(in the rows, 128 means zero)
One turn moves each row of this set onto another row. After a few examples, where does it send each row asked below?
K883: [144 128 114 110  95 138  99 128 137 163 101 135 134  99 136 138 142 155
 120 170 135]
K191: [137 146 112 100  89 146  97 122 114 133  85 132 126  92 136 148 126 151
 142 159 133]
K764: [129 128 121 112 100 136 104 115 121 160  96 141 125 106 134 134 161 143
 122 178 127]
K545: [132 150 107 110 110 152  81 108 104 137  82 131 117 111 125 147 124 160
 130 169 136]
K54: [127 127 145 102 154 131 125 141  95  91  86 141 138 163 118 176 135 132
 100 111 131]
K447: [173 147 153 137 146 129 146 113 121 113 169 117 148 136  93 117 133 159
 112 135 152]
K683: [151 152 116 148 144 111 130 111 125 128 133 111 144 126  91 117 108 164
 127 151 180]
K943: [144 120 140 101 135 131 136 153 115  82 102 136 163 142 137 175 102 133
 113 108 130]
K853: [130 129 114 134 122 123 130  82  94 141 157  84 126 107 121 149 132 137
 125 127 123]
K180: [118 146 141 105 112 119 143 149 114  92 100 117 144 146 126 194 142 130
 112 123 140]
K795: [139 138 113 133 125 116 119  82  90 149 155  86 116 119 116 150 131 154
 110 128 126]
K358: [172 119 130 109 165 119 118 128  87  86 118 162 138 144 143 146 100 125
  87 127 120]
K354: [143 155 125 151 149 107 133 100 105 128 131 113 131 134  85 119 131 158
 127 156 171]
K771: [153 152 128 153 131 110 148 108 118 117 136 113 150 109 103 119 113 149
 145 155 170]
K186: [171 136 151 124 142 163 128 127 118 100 151 117 126 132  84 134 121 171
 123 107 127]
K539: [171 140 157 127 142 154 135 125 124 110 155 125 118 134  82 126 144 163
 114 113 125]
K963: [179 135 158 127 132 154 140 129 129 104 162 120 132 123  91 130 130 162
 120 112 125]
K187: [130 121 116 102 100 128 102 121 119 155  97 131 127 105 134 131 158 147
 120 174 122]
K643: [136 127 116  97  97 140  94 130 132 161  91 127 122 104 127 144 143 156
 121 154 138]
K161: [125 132 121  97  95 143 104 122 125 152  97 133 125  96 135 143 160 138
 137 165 129]
K350: [116 133 130 103 118 122 142 157 131  97 102 112 155 138 126 188 134 132
 110 117 143]
K808: [139 122 117 101  93 125 103 122 129 154  92 128 133 101 139 133 145 155
 117 169 126]
K327: [169 111 135 113 167 112 124 134 102 104 125 166 147 145 140 143 114 123
  78 127 120]
K160: [128 147 113  97  99 148  90 117 102 140  82 131 110 107 126 152 146 153
 138 156 133]
K397: [133 136 105  99 106 138  83 110  98 130  79 126 120 102 132 134 123 159
 133 166 129]
K558: [170 110 126 109 160 128 119 122  82  94 122 165 138 135 157 132 100 125
  96 140 122]
K140: [159 149 143 131 165 144 134 105 107  94 159 115 144 132  89 119 116 158
 127 127 156]
K345: [131 135 106 100  98 138  93 109  96 124  82 125 126  93 139 135 123 153
 140 164 124]
K569: [170 113 135 110 164 111 128 131  99 102 126 164 144 144 142 142 117 118
  81 128 119]
K732: [166 120 135 110 163 118 115 128  84  89 117 162 138 144 141 142 104 124
  89 123 118]
K668: [108 134 129 101 127 124 135 153 120 106  99 112 140 148 116 189 143 134
 106 120 141]
K930: [134 147 127 153 149 116 147  99 108 118 140 117 142 120  93 116 136 140
 145 162 164]
K817: [156 122 146 105 133 112 126 154 120 110 101 142 152 167 130 175 125 151
  84 109 140]
K347: [139 125 161 107 132 121 151 148 110  93 107 152 154 149 134 174 143 117
 107 122 123]
K446: [144 133 116 135 110 120 133  86 101 139 159  83 135 102 131 149 115 148
 123 126 124]
K317: [133 147 110 111  99 150  94 108 107 127  86 134 130  93 139 146 124 146
 147 167 128]
K154: [162 148 144 133 159 144 133 108 102  97 160 113 141 135  92 119 112 159
 125 128 156]
K593: [124 149 132 104 113 118 133 155 122  98  97 112 144 150 122 195 129 145
 105 120 145]
K586: [163 138 159 125 147 166 137 123 116  94 154 124 126 126  85 129 133 155
 130 113 123]
K881: [166 115 121 105 164 126 107 121  78  99 119 163 128 144 148 135 104 132
  84 143 120]
K824: [166 150 156 136 153 127 143 112 120 112 169 115 147 138  92 115 137 159
 113 135 153]
K200: [179 107 129 103 153 115 117 126  97 111 129 168 138 143 157 135 114 134
  81 141 121]
K782: [143 126 107 129 122 120 120  91 103 150 153  79 129 113 121 152 110 158
 111 122 135]
K946: [172 107 134 106 156 112 119 124  90 107 128 170 134 145 156 131 119 122
  84 149 118]

K853 moves to K795
K586 moves to K539
K160 moves to K643
Now these:
K881 moves to K200
K180 moves to K668
K317 moves to K764
K771 moves to K930
K943 moves to K347
K187 moves to K397

